Each path below is one point turned by a fixed rotation once a step. After each direction that follows a path, write how fast that rotation turns it, in degrees per step (0 if it stays still).
Each turn is a multiple of 5 degrees from 10 to 175, or 0.
Each row of a path follows its step; steps can be skipped.
path 1
step 3: [-30.8  -2.0  34.7   5.3 -14.5  -2.2  -3.2 -17.9   1.4  24.0 -66.5  -0.3
  20.1  13.6 -19.7 -16.3   9.9   9.7  34.7  -3.0  29.0 -30.1  26.7   6.8
 -27.8  14.1 -25.6  30.9  31.5  28.1  -7.0   9.2  33.3   9.2   9.4 -34.0
 -11.5  37.4   2.2  -5.7  13.6  55.4  58.1 -33.6  19.9 -29.7  12.1  10.8
   1.4  -6.1  -4.9  -4.6 -16.9  24.3 -29.6 -10.9  26.0]
step 4: [ 14.7  25.7 -18.7 -14.6 -21.7  25.0 -18.3  -4.5  20.2  15.1 -21.9 -42.7
   8.2 -12.7  -8.0   8.6  15.3  -4.8 -21.1 -24.1 -36.8  12.9  10.6  15.6
   3.9  32.9 -10.8 -22.9  30.5 -47.9 -21.8  15.9  23.7  10.8 -21.3 -27.7
   4.1 -26.4 -11.6 -25.6 -16.3 -45.2   2.0  10.0  16.0 -74.4  -4.8  -4.2
  21.3   5.5  14.6   1.7   9.4  23.0 -68.2   3.0 -27.9]
step 8: [ -0.8 -23.0  29.5  11.4   3.6  -9.6  14.4  49.5  23.3  -5.0 -21.7 -25.6
 -19.6 -32.4  28.7 -12.7  15.7  -9.4 -13.4   0.5  39.9   4.3  55.8 -18.0
   2.8  35.0  -8.9  -8.5  17.6  -0.6 -13.6 -20.0  34.3  31.0 -13.1  -3.9
  11.9 -42.7 -37.0  -0.5  30.5  19.6   5.1 -35.2 -15.4 -29.9 -19.8 -20.0
 -25.7   4.2 -23.7 -38.7 -46.7  31.3  13.1  23.9   7.9]
step 12: [ 49.8 -20.7 -13.5   3.9   9.9 -24.7 -49.7  -9.7 -17.5  23.0 -32.7 -15.9
 -17.1  10.9 -15.1   3.5   5.1 -83.7  -7.1 -16.8   9.6  11.0 -13.2  -4.3
  17.6  35.6  14.0   2.5  -7.2   6.2  33.1  10.8  44.9 -44.3 -17.5   2.4
 -11.7 -21.3 -21.4  -5.7 -25.3 -37.3  13.6  -0.5 -31.4 -25.7 -10.8 -27.2
 -32.5 -18.8  13.5  -3.3  -9.1 -21.0  -6.3  -3.8  20.1]
step 16: [-20.5  39.4  62.4  -5.4  30.0   6.2 -24.1  13.4 -31.9 -12.1  -2.6 -26.8
  39.5   6.5 -23.9  21.1  17.3  13.1 -41.3 -19.0  32.8  -5.5 -15.8 -48.5
   0.3   5.8  32.4  -2.4  12.5   7.7   3.6   3.6  33.8  18.8 -16.6  21.9
   8.4  -5.3 -35.7 -23.8  -1.0 -41.0   3.9 -33.5  -8.5  46.0  16.5  -9.2
 -38.2 -13.4  -1.8 -23.3   2.4  31.4  18.1  14.6 -14.6]
step 21: [ -3.2   6.6  38.8 -11.2 -24.4  33.9 -32.4 -35.4   0.0 -16.1 -37.8 -13.3
  69.8  12.3   9.8 -11.9  55.6   4.3   2.0   1.2  12.4  -7.2  18.3 -23.3
 -17.7  19.4 -30.3   7.6  22.5   1.1   3.5  -3.0  -7.9   8.2 -15.2   7.6
  11.8   6.9  12.6 -38.8 -16.0  18.6  25.0 -15.2  41.0 -19.5  29.1  34.6
 -15.1 -44.0  -0.9  13.4  19.7  30.5  -9.3 -46.5  25.6]
step 23: [ -6.5  -3.0 -18.7   0.7  -5.7 -37.1 -78.7 -11.0 -51.4 -16.8 -10.1 -13.4
 -47.3   4.8  35.3  16.9   6.1 -18.6  -2.0 -20.6  40.4  32.5  23.2   3.7
  34.3  34.6  15.1  -9.9   2.6  19.6  15.0  12.4  35.1 -11.2 -48.7 -18.2
  -2.7  -8.8 -41.5  -3.5  22.2  15.5   8.3   1.8  -3.5 -11.9   5.0  -7.8
  -6.8   3.7 -31.3  -0.4  45.5  17.2  -7.1 -25.2  -7.5]
step 25: [-13.4  24.8   8.2  18.0  38.1   8.8  11.4  -0.1   1.5  27.2   1.6  18.4
 -15.7 -32.5  -0.3  -0.8  -1.1 -42.4  -1.5 -24.7  49.7   8.0  24.0  21.4
   2.4  -1.1 -39.1  27.8   4.1  32.2 -36.1  -2.0  19.5   5.3  34.3   1.8
  58.3  -8.6 -10.9  -8.6   5.7  50.6   7.5   4.8 -19.0 -19.5  32.9  42.4
   5.3  -7.9  39.2 -20.1  10.7  14.8 -55.8   3.4  12.7]
[ -1.8   0.9  -7.2  -0.5  -6.2   2.9   1.5  10.6  -7.4  -1.0  -1.7 -12.1
   1.5   3.9   3.6 -14.4  -5.0  -5.9  10.8  -5.2   1.6   7.2  -4.3  -7.4
  11.5  -6.0   9.2  -4.8   1.7  -0.8  -1.6   1.7  -2.7 -11.9   6.9   1.7
  -0.1   2.6   1.6  -9.2  -1.5   5.4 -11.0   1.8  -2.3  -7.3  -1.3   9.1
  -7.2  -1.5  -2.2   8.5  -0.9   9.3   0.6  -6.2  -9.5]	135
[  4.1  -3.1  -4.9  -6.1  -8.8  -0.7  -1.6  -5.5  -7.0  -0.8   4.7  -2.4
  -6.0   5.2   2.7  -9.9  11.4  -8.1 -13.3  11.4 -13.6  14.1  -2.1   4.1
   4.4   4.4   2.4   0.7  -0.4  -5.6  -2.0   7.7  -1.9   6.2  -5.0  -8.2
  -3.1   2.7   4.2  -9.3  -4.3  -4.5  13.8   8.1  -2.3   7.9   3.2   3.6
  -1.7  -4.0  -3.2   4.7   1.1  -0.1  -4.9  -0.4   3.7]	130
[ -2.4   0.5  -2.0   4.2   9.6  -3.0  -4.9  -7.3  -7.1  -0.4  -7.2  -8.5
   7.8   2.3  -3.1  11.7  -4.5  -2.1  -7.1  -1.1  -3.6   4.9 -11.1   0.3
   9.9  -7.9  -1.6   9.7  -6.8   3.0  -3.0   7.4  -2.6  -1.1  -4.4   4.3
  10.7   1.8   3.2  -2.1  -4.0   7.9   2.9  -2.2  -6.5   4.4   2.9   5.5
   9.0  15.7   0.9 -11.0   5.9  12.4   2.5   1.1   0.7]	160
[-19.6   0.7  -4.3   0.9  -3.6   1.9  -0.1  -4.5   1.2 -11.7  -5.3  -8.8
  -7.3   1.6  -9.0  -3.2  -1.1  -0.5 -11.7  -2.1  -1.5   0.2   2.4  -0.7
  -4.8  -2.2  -4.4   2.4 -17.7  -4.2   2.6   6.7   3.0 -11.0  -6.9   6.5
  -8.7  -5.4  -4.8   5.6   7.9   1.0  -1.7   3.1   5.4  -2.2  -8.9  -3.7
  -7.2  -4.1   0.9  -2.1  -6.0   2.3  -8.5   5.5  -1.7]	95
[  0.6  -9.9   7.4   6.9   2.5   3.8  -3.8  -6.4   5.1  -6.6   7.9   1.1
  -1.2   1.3  -0.9  -8.0  10.4   6.3  -1.0  -6.5  -2.0   1.2  -2.3   4.6
  -0.3 -14.0 -18.0   0.2   3.9   4.3   6.9   5.5   0.5  -5.5  16.2  10.1
   5.7  -3.3  -6.8  -1.7   0.4  -0.4   4.7   4.6   1.9   4.0   2.5  14.3
   2.8  -2.0   3.4   7.5  -1.8  -3.4   4.6  -3.6   1.5]	95
[ -1.5 -15.3   1.7   0.8  -6.1  -9.9   0.8   4.2  -6.1  -0.7 -10.0   2.0
  14.0   5.8   0.9  -0.6  -3.3  -3.6  -0.6   1.8   2.9  -1.4  -3.3   9.2
  -4.5   5.3  -7.0   0.0  -3.7  -7.2  -5.3   0.9   4.2   5.8   6.6   5.2
 -11.8   6.9   7.0   7.2  -7.7  -7.3  -2.4   4.3  -2.8  -8.4 -13.7   6.6
   4.7  -8.1   5.3  -2.3   6.1   4.4   8.0  -3.2   4.7]	40
[  1.2  -1.6 -13.4   6.8   6.8   4.1   2.3   7.2  -6.6  -3.1   2.7   5.6
  -1.9   3.6   3.8   2.1   2.7  -5.8  -3.8   2.1  -0.1   0.8 -10.5   1.3
   4.5   5.7  -6.9  -3.5  -2.9   7.9   8.0  -6.4  -2.6  -0.2   8.8   0.2
  10.5   2.9  -0.5   2.4 -13.7  -2.9  -3.6  -3.6   1.4   1.4  -9.0  -4.4
  -6.5  -6.4 -10.9 -12.4 -17.9  -3.2  -4.4   4.5   4.5]	20
path 2
step 4: [-12.9   1.4   6.5   7.7   6.9  42.4 -15.1  -3.2  13.7   4.9   3.0 -14.7
 -35.2 -11.5  22.4 -23.5  11.5  -6.9 -33.3 -14.6  -4.1  11.0 -18.2 -53.8
  26.5 -18.5   6.9  42.3   0.6  58.7 -25.6 -45.8 -40.7  -0.4   0.6 -17.9
   3.3 -19.9 -10.4   9.4 -53.0  35.8 -14.9 -53.1  16.6 -36.0   4.8  21.6
   9.7   8.0 -24.2   4.1 -17.0 -35.5 -13.3   2.2  32.1]
step 7: [ 33.6 -21.8  34.4  15.6  -3.1 -13.0   7.3  16.0 -11.2  40.2  -1.1  14.5
  -9.1 -17.1  12.2 -10.4  24.2  33.3  39.8  23.2 -10.8 -40.5  48.8   9.3
 -30.8  -1.2 -17.7   7.3   0.9 -17.6 -22.1  44.5  33.3  10.0   6.9   2.5
 -32.8  -5.3   3.9 -16.3  15.5 -37.1   0.4  17.4 -50.9 -23.9 -43.3 -18.2
 -22.2   6.2   9.0  33.5   8.1 -10.2  47.2  24.4  34.7]
step 8: [ 46.3  42.9  32.4  12.2 -16.9   3.7   2.8  -2.4  20.2 -38.4 -18.1  15.0
  -0.5 -26.4 -47.5  27.5   2.4  -2.8  14.0 -34.5 -12.4 -32.9 -11.1  34.9
  37.0  15.5 -12.0   7.1 -45.6  -4.7  26.9 -10.2  19.8  26.9  -8.0  -3.5
  20.1  17.7  24.2  29.0  35.4  19.9  25.3 -18.2  42.4 -28.1 -11.5  23.5
  27.9 -41.8  28.6 -11.8   4.9  11.1 -19.8 -13.4 -11.7]
step 9: [-16.6 -62.5   2.7   8.3   1.7  -5.5  77.5  27.6  -2.1  10.1  13.3 -61.2
  31.1   4.2  -5.7  32.7  -0.2  39.5  44.7   7.4 -12.0  48.5  10.5 -13.7
 -34.8  33.7 -15.1  14.1   3.7 -10.5 -14.3 -33.3 -25.7  11.5 -30.6  -5.3
  -6.8  12.3 -15.8   7.8   1.7  14.5  18.0  -5.6   9.9   0.8   0.6   9.5
 -17.4  14.0   1.6  12.7  26.4  -8.2  32.1 -15.6  12.4]
step 13: [-12.5  28.0  27.9   4.8 -27.0  12.4   7.4 -15.7 -74.7 -30.2  22.0  12.3
  15.3   6.7  49.3  15.6 -23.0  25.0  -5.7  10.8  44.6 -21.1  18.3   5.2
  36.7  -1.0  32.2 -23.8 -33.0 -14.0 -17.3  -9.1  21.9  11.9   4.1  -1.5
 -27.4   1.3  46.8   3.5  -6.2 -25.1 -28.0  -4.1 -22.8 -27.9 -17.5 -16.6
 -35.5 -26.7  -4.5  23.5   0.7  -9.4  23.3  27.8  38.8]
step 17: [-34.7  53.1  20.3  22.8  11.4 -14.2  -0.6 -25.6 -27.7  15.9 -19.4 -25.6
  -8.5  40.0 -15.9  15.8  47.6  -4.0 -27.0  -3.6  23.6 -33.6 -21.4  -4.5
 -10.8 -38.3   5.8  20.4  46.2 -15.3 -24.1 -41.9   3.9  20.8  20.6  23.8
 -17.6  11.6 -32.2 -17.1 -14.8   6.1  21.3  -5.6  50.9   4.3  11.5   8.1
  19.2  61.4   6.2 -10.9  14.2  -5.4  -1.6 -23.8  -3.6]
step 21: [  1.2  13.7  -5.8  35.3  35.7  43.1  28.7  -6.7  32.9  20.6  20.3  11.5
  11.1 -10.4 -19.9  -3.6  11.3  15.2  16.9 -32.4   5.6   8.1 -11.5 -20.8
  -6.9  35.7  28.5  -3.1 -38.5  43.8  51.9  -7.1  13.2 -18.1   3.2 -33.0
 -11.4  55.5  22.3   4.8 -35.5  39.6 -37.0 -16.2  27.2 -11.1 -27.1  19.6
 -13.7  14.4   0.2  29.1 -45.6   0.4   8.7  -4.5  -9.8]
step 25: [ 29.9   5.7 -18.0  -6.8   0.1  -1.0   1.5  36.5  29.2 -62.3 -58.0  25.7
  -7.5  21.0 -10.0 -22.3 -17.0   0.2 -24.7  -5.0  25.4 -31.2 -17.3  40.1
 -12.0  -2.5 -28.8 -13.0 -41.2   9.4 -45.1  -7.6  32.2  32.6  20.8  -6.3
  -8.3  -4.6  45.1  40.7   4.0 -16.6   9.7 -32.1 -24.8   5.3   5.2 -27.6
  -2.7  34.6  15.5   8.8   9.1  -8.3  -7.3 -33.0  19.3]
[  0.3  -7.3  -1.4   9.6 -14.0  -0.4   1.8   3.8   9.9  -0.6   7.8   2.3
  -9.0 -10.7  -6.7  -3.1 -15.1   1.1  -9.2  -1.7   7.3  -1.7  -6.3   1.5
   4.1  -2.7 -10.1   3.8   1.9   5.4   6.2   0.7  14.7  -2.7  -1.6   0.2
  -1.6  -2.6   1.1  -3.9  -1.6   2.4   1.2  -2.5  -2.2  14.9  -0.5   5.1
  13.3   1.6   0.9  -8.2   3.5   1.2  -0.4   6.4   1.1]	170
[ -1.2   7.2  -6.1   2.4   9.5 -11.3  -0.3  10.1  -2.8   1.4  -3.0   3.9
  -1.4  -1.7  -7.2  -6.1   4.5 -13.2  -2.9  -3.7   0.2  -3.6  -6.7  -5.5
   0.3  12.1  -2.3   0.7   3.5  10.3   0.3  -7.6  -0.6   9.2   5.6  -7.0
  -4.6  -0.7  14.6  10.1   0.4  -0.3   1.1  -5.4   7.0  -4.6  -1.1  -6.6
   9.0  -2.8  -5.5   0.1  -4.1   0.5  -8.8  12.5  -5.2]	170
[ -5.1   1.0   6.8  -7.0  -7.1  -5.4   3.1  -2.5  -6.2 -11.6  -3.7   5.7
   6.0   2.2  -0.3  -5.5  10.0   0.6  -0.1   5.3   2.6 -11.4   6.8  -2.4
  -4.3   1.0 -11.5 -15.1  -1.6   0.8  -6.4   8.2   7.2  -3.2   8.7  -3.7
   6.4  -0.6   6.3 -10.3   4.9   8.8  -2.4  -0.3  -3.8   2.8  -6.3  -1.2
  -2.4  -0.1   8.1  -3.3   5.5  -3.3 -11.6   7.2   9.3]	60
[  7.0 -10.5  -7.6   9.4   7.2   2.6   1.2  -2.3  -7.4   8.5   2.9   3.0
 -14.5  -0.3 -13.3  -0.1   2.7   6.1   2.2   5.5   1.4   8.6  -1.9  -4.5
  -3.7  -0.2  -5.4  -0.1  -0.6  -0.7 -14.0  -0.8  -7.1  -1.6   8.5  -9.3
  -4.9  -2.7 -11.4  -5.6  -0.2   3.9  -0.3   1.8   8.9   0.8  -2.5  11.8
  -8.6  -1.2   1.5   5.6   3.2  -3.3  -6.6   8.4   2.2]	145
[  2.7   4.5   6.7  -2.8   1.6   6.4  -1.7   6.5   1.1   8.1  -7.6   1.0
  -3.7   4.8 -13.5   7.8  -7.7  -6.5   3.8   2.0   7.0  -9.4   3.2   7.8
   2.3 -11.6   6.7  -5.9  -3.2  -8.2  -5.1  -5.5   0.0   2.2   6.9  -6.3
   1.7   0.4  -1.2   8.5   0.1   6.4   8.6  -0.4  -2.9   4.5  11.7  -7.4
  -6.3  -7.6  -0.1 -18.4   0.2   1.0   1.7   3.2   3.1]	125
[  1.1  11.7   5.1   6.5   7.3   1.5  -3.4  -8.5  -8.1   1.4  -2.8   0.7
  -6.7  -4.4  -3.3  -9.4   3.3   4.6  -6.7   7.5  -9.8   6.1   3.6  -3.2
   5.3   7.7   8.2  -2.9   8.4   3.6   2.0  -8.4   3.6 -10.3   4.8   8.5
   3.9   0.4  -4.8   0.9  -5.3  -0.8  -7.6   9.4  -2.9   5.7   7.4  -7.9
   8.6   0.9  -1.6  -9.3   7.3 -13.3  -0.5  -2.9   6.0]	25
